In the rows, 128 means zero.
Each path is a new rotation, seen through one point. The rows after it are directions, each followed by how far the rotation turns it, in degrees each step (0 if it stays put).
Each turn is a multiple of 5 degrees from 10 to 175, or 0.
Each row of a path follows its step; steps can be skipped.

step 2: [136 122 118 135 123 141 115 120 114 125 128 133 148 136 129 133 147 127
 141 135 136 127 120 118 127 134 136 123 130 131 130 143 127 131 112 116
 135 128 126 114 130 135 126 133 132 126 113 141 134 120 119 111 134 128
 124 137 135 135 114 131 129 115 132 127 133 126]
step 3: [147 125 122 143 113 128 131 125 128 133 130 140 116 134 127 136 130 130
 132 110 136 131 131 132 125 117 124 116 124 133 126 130 121 121 135 126
 124 119 131 129 114 140 118 133 130 123 133 142 138 122 141 127 131 110
 118 130 119 137 113 127 125 137 127 130 126 106]
step 7: [135 128 130 115 129 132 130 128 132 121 138 117 129 142 118 116 137 126
 129 125 116 133 132 136 130 124 125 130 134 133 130 135 120 141 128 122
 130 132 119 120 132 118 128 129 127 124 115 121 129 142 127 130 144 128
 117 130 137 127 139 153 139 133 129 142 129 156]
step 12: [125 125 132 124 126 123 121 126 124 134 123 142 132 130 129 128 130 132
 114 125 127 125 139 131 135 142 115 123 146 122 134 146 126 127 126 117
 109 121 123 105 122 134 131 130 119 118 135 116 119 127 132 123 133 136
 138 122 138 142 141 121 133 142 121 131 124 122]
step 14: [125 146 134 135 121 129 137 122 133 122 124 133 136 132 132 122 124 132
 136 117 125 145 129 125 109 138 131 140 121 127 116 113 111 129 127 122
 132 120 144 133 134 135 119 134 130 122 128 141 123 128 133 118 135 127
 128 114 123 113 121 121 134 128 124 120 144 114]
step 17: [117 142 136 119 127 143 124 115 125 129 134 141 136 118 127 126 125 122
 144 122 128 116 124 126 129 133 132 135 142 104 123 120 136 134 136 128
 137 126 121 133 141 131 115 123 142 131 137 127 122 134 119 136 128 139
 131 111 129 118 138 123 131 138 122 133 125 136]
step 18: [133 126 133 127 123 132 123 128 123 131 137 139 132 140 124 137 137 118
 133 135 106 115 104 121 133 133 113 131 131 139 138 132 132 129 128 126
 127 122 128 125 126 128 133 121 140 114 143 131 126 132 124 129 117 125
 139 129 133 140 129 136 130 118 119 133 124 153]
step 22: [126 128 122 137 146 136 138 119 130 136 125 135 126 130 130 122 123 134
 117 123 130 133 128 124 129 118 129 116 138 132 129 130 118 126 144 119
 122 132 121 155 126 137 126 148 127 148 132 138 133 122 137 137 140 138
 120 114 126 133 122 124 130 137 123 127 123 119]
Speeds:
[119 129 129 130 127 126 125 128 124 128 128 127 131 126 130 127 130 131
 129 128 129 127 126 130 125 129 127 130 126 128 127 126 129 127 127 129
 126 126 129 129 126 129 128 129 129 127 131 124 127 130 127 128 128 125
 127 127 132 128 124 128 129 130 124 129 128 128] -> 20
[128 128 126 129 127 130 126 126 126 128 129 130 125 128 130 125 126 130
 123 129 127 126 128 125 126 131 126 127 127 125 128 131 133 129 132 129
 129 128 128 131 126 127 125 129 128 129 129 128 128 126 128 130 124 127
 124 130 128 124 131 127 127 127 125 128 127 128] -> 60
[129 127 129 126 130 131 133 128 125 129 130 130 127 130 128 129 124 131
 127 127 131 127 128 129 126 129 129 130 129 131 127 127 127 120 128 126
 128 130 127 126 126 128 128 129 126 126 128 126 131 128 126 127 124 129
 128 127 128 129 128 132 129 127 127 131 124 126] -> 115
[128 129 132 129 125 131 126 130 129 126 127 131 128 130 130 128 126 126
 129 127 128 130 131 129 128 122 130 130 123 128 127 128 132 129 130 125
 130 130 127 128 127 125 131 127 127 129 132 127 129 129 124 127 128 130
 128 128 129 130 128 126 129 126 128 129 127 132] -> 40
[135 129 128 130 127 128 125 129 124 126 129 129 129 124 130 130 127 126
 128 129 131 127 127 131 131 131 128 127 132 130 127 128 130 131 126 128
 128 127 131 131 129 130 128 128 126 127 128 128 130 130 125 130 126 128
 132 129 130 126 125 128 126 129 128 130 125 131] -> 40
[127 128 129 125 128 129 126 131 128 132 126 129 131 130 125 127 131 127
 129 131 130 125 130 129 127 130 128 127 132 126 130 128 125 129 133 128
 129 130 126 131 130 129 130 132 128 130 132 123 129 127 128 132 127 132
 130 129 129 129 127 128 129 128 128 129 128 129] -> 65
[125 124 129 129 128 129 128 128 125 130 132 131 127 124 130 123 130 127
 127 127 128 126 128 130 129 127 131 127 129 126 129 126 129 128 127 129
 130 128 128 124 132 124 130 128 127 125 125 128 125 127 126 130 128 130
 129 129 127 129 129 125 128 127 130 125 127 124] -> 95

step 6: [136 127 137 142 110 130 122 123 132 117 107 126 118 130 129 116 129 123
 128 124 129 125 133 123 119 108 130 126 125 130 131 140 134 124 122 137
 128 121 129 120 120 124 135 142 146 129 130 118 133 125 113 129 121 129
 120 122 128 138 128 128 129 126 140 132 138 130]
step 7: [128 127 130 130 133 125 142 126 126 133 114 124 145 123 127 131 148 131
 129 118 135 120 131 126 129 123 123 129 135 127 118 145 133 124 134 139
 133 121 128 125 124 127 142 130 132 119 123 115 121 128 109 135 125 133
 132 118 133 123 135 121 121 127 127 150 126 127]
step 10: [121 129 142 128 141 131 139 135 124 138 122 108 135 140 127 120 136 130
 123 126 140 127 125 117 128 131 126 143 140 122 133 118 136 133 120 125
 125 133 130 137 125 125 130 125 117 145 125 135 127 121 114 120 131 127
 135 134 127 123 140 134 135 132 131 142 126 125]
step 11: [115 140 156 128 145 128 129 120 130 133 142 128 131 137 126 137 127 119
 124 130 127 143 134 120 126 130 122 135 125 122 132 121 128 114 122 120
 138 132 124 119 126 118 132 116 139 135 124 140 126 131 122 125 131 118
 130 131 126 126 128 126 131 129 121 122 138 130]
step 12: [125 140 132 124 133 123 124 126 132 120 143 131 125 137 129 130 130 127
 126 132 128 125 129 118 117 113 115 116 107 127 144 126 141 117 121 120
 135 125 132 133 130 105 130 133 126 121 122 128 133 129 135 123 126 123
 113 139 127 124 124 127 125 116 128 134 117 129]
step 17: [121 110 126 127 123 132 139 123 126 133 125 136 133 130 119 117 134 123
 118 131 130 136 142 126 132 129 132 124 116 125 121 120 131 114 140 132
 121 137 130 125 122 137 140 111 134 128 135 120 124 134 121 124 116 118
 141 120 122 115 130 134 135 129 121 139 117 127]
step 23: [123 136 136 129 127 126 148 124 115 133 119 125 119 129 129 137 138 125
 127 115 132 132 134 139 122 117 122 134 125 131 123 152 130 126 132 132
 129 135 123 120 122 125 133 139 119 131 129 115 139 121 115 136 130 120
 130 126 130 112 128 119 130 130 134 137 137 125]
step 25: [134 124 131 133 129 127 127 135 130 133 119 131 117 142 130 122 131 106
 120 135 129 122 128 133 129 120 129 125 133 123 147 119 134 138 133 133
 125 143 130 117 135 125 146 139 144 128 132 127 127 139 133 126 124 138
 124 141 130 134 124 132 132 128 131 139 123 115]
Speeds:
[129 129 124 127 124 128 126 128 129 126 130 128 128 126 128 126 126 128
 126 129 128 130 130 128 129 130 123 128 126 126 128 126 127 127 132 132
 128 127 132 127 126 131 126 128 128 127 127 128 127 128 125 128 127 128
 129 128 129 126 129 131 124 132 130 128 129 133] -> 25
[130 126 128 124 127 130 133 129 130 128 126 127 124 127 127 130 126 126
 125 129 129 128 127 130 126 128 129 127 128 129 128 130 131 128 129 135
 130 126 127 126 130 130 128 127 131 131 129 124 127 128 128 130 127 131
 127 126 130 132 130 128 129 126 125 131 126 129] -> 40
[131 131 126 130 127 129 127 128 127 126 125 130 125 126 127 129 127 131
 132 127 128 128 128 127 128 126 129 127 129 130 123 129 129 125 128 129
 129 130 126 126 126 127 131 130 126 127 126 129 129 129 126 132 127 133
 130 129 129 126 130 130 128 131 126 127 126 124] -> 45
[129 128 128 122 129 124 127 129 125 129 127 125 130 128 127 130 128 129
 128 129 130 129 127 130 128 125 128 126 125 131 127 130 126 126 129 130
 129 127 132 128 127 128 129 128 130 125 127 129 130 127 129 127 130 128
 132 126 130 126 123 127 132 128 132 126 125 128] -> 70

step 0: [113 121 130 133 117 134 149 135 146 121 118 134 125 133 125 127 137 139
 117 133 124 141 116 119 123 126 135 119 117 119 123 125 132 125 137 121
 146 118 139 133 134 127 138 143 139 135 132 136 124 144 128 131 136 138
 122 122 132 122 140 124 122 130 138 131 138 122]
step 2: [134 116 135 131 123 136 133 121 126 125 122 120 132 131 107 140 137 139
 145 125 122 117 115 137 125 126 140 134 141 119 118 126 116 123 126 125
 139 127 134 131 131 132 132 137 117 132 135 122 137 133 124 127 142 133
 110 143 129 123 143 130 131 120 121 125 112 118]
step 7: [130 130 112 126 121 123 130 132 131 125 124 132 122 122 124 134 125 133
 141 147 128 135 125 135 132 125 133 109 135 127 130 129 119 131 137 133
 140 109 145 107 132 141 135 126 131 120 119 132 128 142 143 142 131 122
 124 141 117 137 133 130 137 129 117 123 132 116]
step 13: [117 114 139 131 110 139 122 115 131 142 128 135 122 125 111 139 138 141
 133 129 134 133 122 131 124 129 128 126 137 127 122 130 123 111 128 139
 148 112 131 130 120 139 116 133 127 132 127 116 121 127 124 124 121 124
 136 144 121 116 125 137 128 124 127 125 125 115]
step 16: [130 142 125 119 101 139 126 137 122 125 124 128 129 135 122 125 138 139
 122 122 136 144 122 136 132 124 127 122 132 120 130 130 136 121 137 138
 135 117 132 131 122 152 130 120 132 136 130 124 123 138 140 127 114 123
 149 132 126 141 132 137 138 127 123 120 136 125]
step 21: [122 115 142 127 123 147 117 134 120 138 123 132 117 125 118 131 138 139
 114 118 137 136 114 127 130 131 136 119 141 120 124 124 130 119 127 124
 135 120 140 137 125 133 124 136 127 132 126 114 118 124 121 118 128 128
 124 132 131 104 137 111 121 127 128 128 133 112]
step 24: [122 131 126 131 109 154 116 140 124 133 122 130 125 126 110 127 145 135
 127 138 129 138 116 129 124 127 132 123 133 128 124 143 133 121 143 125
 133 128 135 140 114 133 121 129 132 124 127 124 117 138 139 130 124 127
 141 135 136 139 140 132 123 142 136 121 134 129]
step 26: [136 124 132 139 123 133 135 126 133 138 142 114 126 132 127 128 134 133
 129 118 123 131 127 132 129 133 149 122 124 114 129 129 117 110 125 132
 140 132 143 125 139 129 142 126 126 119 110 135 129 142 135 135 125 124
 120 139 121 133 135 120 115 143 125 108 129 120]
Speeds:
[124 127 130 131 129 128 132 128 129 129 131 127 130 134 128 125 124 127
 128 128 127 127 130 127 126 127 127 128 128 127 128 130 128 126 127 128
 127 126 126 132 131 128 127 129 127 127 125 125 126 127 126 132 127 127
 127 128 129 128 124 129 126 127 127 126 126 124] -> 85
[128 127 132 127 126 128 125 126 132 133 128 127 127 127 131 128 127 125
 128 129 127 126 128 131 125 132 128 127 129 128 130 128 128 126 125 126
 131 129 125 130 128 129 128 127 127 133 126 124 129 127 129 123 127 131
 126 127 126 126 130 128 126 128 126 128 129 126] -> 90
[129 129 128 130 129 125 125 128 130 126 129 127 132 127 131 128 129 129
 124 130 128 128 129 131 129 127 128 124 131 130 129 129 125 128 129 127
 129 129 128 126 133 130 130 126 129 128 130 128 121 130 125 126 131 129
 129 126 131 127 125 127 131 128 126 125 129 126] -> 35
[126 126 127 124 131 125 126 127 131 127 128 130 129 132 131 128 125 127
 130 129 127 130 126 129 126 125 129 128 124 127 130 126 128 129 127 130
 130 126 130 129 129 129 132 129 128 128 125 132 129 131 130 127 128 126
 126 126 127 129 127 123 127 131 127 127 131 129] -> 95
[126 128 128 129 130 129 127 126 128 126 130 130 123 127 130 124 126 131
 128 131 126 131 130 126 128 133 128 129 130 129 127 128 130 128 130 127
 127 124 130 132 126 131 128 127 128 127 130 126 128 127 129 127 133 127
 129 127 130 128 129 128 128 128 129 130 134 127] -> 120

step 3: [134 132 131 123 121 114 125 113 132 114 140 122 112 122 126 136 144 117
 116 131 122 119 135 133 129 116 127 130 135 142 127 129 118 119 126 139
 121 131 112 125 114 125 128 129 133 120 132 122 130 127 138 133 138 110
 131 120 123 130 122 131 131 122 126 130 130 137]
step 5: [135 135 125 124 134 130 122 123 117 136 122 124 126 126 134 126 126 122
 116 132 129 137 109 138 126 130 130 123 127 138 135 128 121 140 134 120
 119 142 135 109 121 136 136 119 125 115 123 137 134 129 133 136 129 137
 132 131 113 123 130 122 115 139 150 132 129 129]
step 8: [113 139 137 117 134 124 127 133 120 120 128 125 131 132 128 136 139 127
 122 135 133 128 117 131 117 119 121 134 121 145 142 125 127 132 118 128
 121 147 126 133 128 133 143 133 121 115 135 128 138 122 131 145 119 134
 123 125 110 124 131 125 124 124 129 127 119 133]
step 9: [137 138 129 131 117 124 120 143 128 125 143 121 118 130 132 119 122 131
 117 136 134 135 124 117 137 121 127 129 127 124 144 126 121 123 121 138
 125 135 133 115 115 128 129 137 137 137 140 128 144 138 142 116 135 119
 130 119 127 119 134 136 126 132 136 125 133 138]
step 10: [114 118 132 130 136 130 133 126 125 133 130 118 117 132 124 130 127 120
 130 124 141 135 142 132 130 135 130 128 149 127 130 131 109 126 128 128
 119 129 150 131 114 126 133 121 123 136 126 117 138 127 134 130 135 142
 137 130 121 134 122 130 127 141 136 128 140 118]
step 18: [115 133 135 122 117 137 132 126 129 127 138 128 123 129 133 132 120 118
 119 125 117 141 128 126 129 131 128 117 132 129 144 123 108 132 120 124
 141 132 145 131 123 126 126 132 136 127 124 117 140 130 134 141 144 132
 107 124 124 132 120 125 127 142 130 128 129 128]
step 23: [115 143 117 126 119 126 130 134 145 132 124 128 125 125 112 130 121 109
 125 113 132 139 128 125 124 122 130 135 123 123 129 133 115 108 125 141
 120 130 127 127 117 125 127 133 130 113 131 126 126 137 125 139 128 133
 134 124 131 113 120 134 129 139 130 126 134 129]
step 26: [119 128 137 111 118 139 130 138 139 127 138 114 123 123 130 126 127 126
 133 124 135 132 135 124 127 120 121 127 135 129 138 124 113 117 116 133
 125 129 138 121 121 123 125 137 143 130 136 139 118 136 137 123 133 130
 128 126 125 126 114 147 128 136 141 123 130 117]
Speeds:
[128 128 130 126 127 127 127 128 131 126 127 132 132 128 127 129 128 128
 124 128 126 126 127 126 131 132 128 128 126 125 126 128 126 127 127 131
 131 130 129 130 125 128 126 128 127 126 126 127 129 130 124 129 125 131
 125 127 127 125 125 123 127 126 128 131 128 126] -> 65
[126 127 128 131 129 130 128 129 126 128 124 128 127 129 129 131 130 128
 129 126 132 131 129 126 130 129 127 129 129 126 129 132 128 126 123 127
 125 127 128 129 128 129 130 131 133 131 129 129 129 130 127 127 127 128
 129 129 125 122 127 126 126 125 127 127 130 129] -> 25
[131 130 126 129 128 130 130 129 130 129 132 133 128 128 129 127 129 128
 127 128 124 129 130 126 132 130 124 126 130 130 128 126 130 127 125 131
 127 128 127 125 127 129 130 128 131 131 125 126 129 126 128 131 131 127
 128 127 126 130 131 126 130 128 126 127 127 130] -> 120
[123 130 126 130 126 127 129 129 130 128 129 128 129 128 129 127 129 127
 127 126 127 129 125 129 127 129 129 125 134 125 125 126 132 126 129 125
 127 127 129 130 128 128 130 126 129 124 126 129 128 130 126 128 128 128
 123 130 129 127 129 129 126 129 126 126 127 135] -> 65
[126 128 124 128 127 128 128 126 126 129 128 127 126 128 128 130 126 125
 129 125 128 129 127 129 127 133 131 131 128 132 126 127 128 124 129 129
 126 129 126 134 128 125 125 127 127 131 126 126 128 128 127 129 128 127
 131 125 130 129 126 126 131 125 129 130 129 131] -> 85

step 1: [135 138 126 115 119 137 128 132 119 119 127 132 122 122 135 128 130 143
 134 120 131 149 134 125 128 124 108 121 136 132 117 134 126 120 127 131
 118 134 131 111 127 134 146 120 123 114 131 135 120 119 125 121 127 122
 129 112 127 139 140 123 128 129 127 128 107 121]
step 7: [128 139 125 117 133 125 121 145 124 129 114 121 122 134 132 130 133 145
 130 134 142 122 123 120 121 119 128 130 141 146 127 125 130 119 112 140
 119 121 135 120 121 133 137 123 125 135 137 124 125 111 137 126 128 128
 133 110 120 134 126 141 135 115 119 133 141 131]
step 13: [145 122 137 123 117 123 118 129 116 126 120 131 121 125 142 135 137 127
 136 140 133 135 130 132 119 137 133 124 121 125 136 132 125 125 116 136
 121 122 148 113 119 133 138 128 139 134 134 138 136 114 122 123 127 115
 145 124 135 141 144 132 131 132 122 119 121 130]
step 18: [138 135 124 126 128 116 127 139 113 118 122 139 124 126 133 129 125 141
 128 118 138 129 138 114 125 124 133 120 140 137 134 128 133 126 125 126
 117 119 145 119 145 131 144 121 118 124 127 132 110 119 124 136 111 118
 135 123 137 125 134 127 136 123 131 121 124 113]
step 19: [125 151 134 126 129 123 127 123 124 115 130 128 128 126 123 130 137 129
 140 126 131 154 122 127 128 126 128 117 145 139 124 118 138 130 132 148
 118 132 142 121 126 121 130 125 128 141 127 122 125 109 135 131 130 126
 134 124 127 139 138 122 146 129 121 133 117 128]
step 20: [130 134 125 123 135 131 126 136 127 114 118 137 120 133 145 136 129 142
 143 127 119 145 126 133 131 137 130 128 127 124 132 131 138 125 134 129
 114 131 135 119 118 140 125 126 120 130 137 144 121 129 138 129 105 119
 135 124 124 141 125 132 144 124 125 117 128 112]
step 23: [121 141 121 133 127 127 127 140 127 116 118 123 124 134 138 125 146 136
 126 128 134 126 115 129 120 115 127 128 145 128 127 125 135 123 115 122
 116 124 132 130 115 135 140 129 127 122 139 139 123 109 136 122 114 126
 135 125 127 141 131 129 140 126 105 134 135 131]
step 25: [139 135 121 121 128 127 126 135 115 126 117 121 122 127 137 134 145 127
 123 134 133 117 129 124 128 133 121 131 131 137 126 139 149 116 127 137
 125 133 150 126 144 135 128 113 134 123 138 121 139 118 135 126 121 132
 139 130 125 138 130 126 141 126 110 126 132 114]
Speeds:
[132 127 128 129 130 126 130 130 129 128 130 128 127 130 128 134 126 128
 126 125 130 128 127 130 127 124 130 124 132 126 124 127 128 127 129 126
 128 126 127 128 127 132 128 125 128 126 129 129 127 132 128 128 124 127
 125 126 131 127 128 130 126 129 127 127 127 131] -> 125
[127 123 123 126 128 128 125 128 125 128 127 131 126 131 127 130 130 129
 127 127 128 131 132 131 127 131 125 130 130 128 128 126 128 131 127 124
 128 130 130 127 130 127 124 129 130 127 131 128 128 129 124 127 128 126
 130 129 130 131 128 130 127 129 129 129 128 126] -> 155
[129 123 127 128 129 128 131 126 129 123 127 130 132 127 131 128 126 128
 128 129 125 129 126 126 130 131 127 127 127 130 129 131 130 126 129 128
 127 127 127 127 126 129 127 124 130 129 127 129 130 130 126 127 130 125
 127 125 126 129 129 128 128 128 125 133 130 127] -> 90
[128 129 127 126 128 131 127 132 127 130 128 132 131 126 128 127 129 124
 130 124 127 130 129 127 128 127 130 128 127 133 127 126 127 130 134 129
 130 126 127 126 130 131 127 129 126 129 127 129 126 129 130 132 130 125
 126 128 126 131 128 127 127 128 126 127 125 128] -> 40
[133 127 128 127 126 124 126 126 131 130 132 129 131 126 127 126 129 129
 130 130 127 128 130 126 130 131 129 127 127 127 129 127 126 129 127 128
 126 129 129 127 130 131 127 128 127 131 128 130 127 126 127 125 128 124
 127 128 130 124 126 127 126 131 128 127 126 132] -> 20
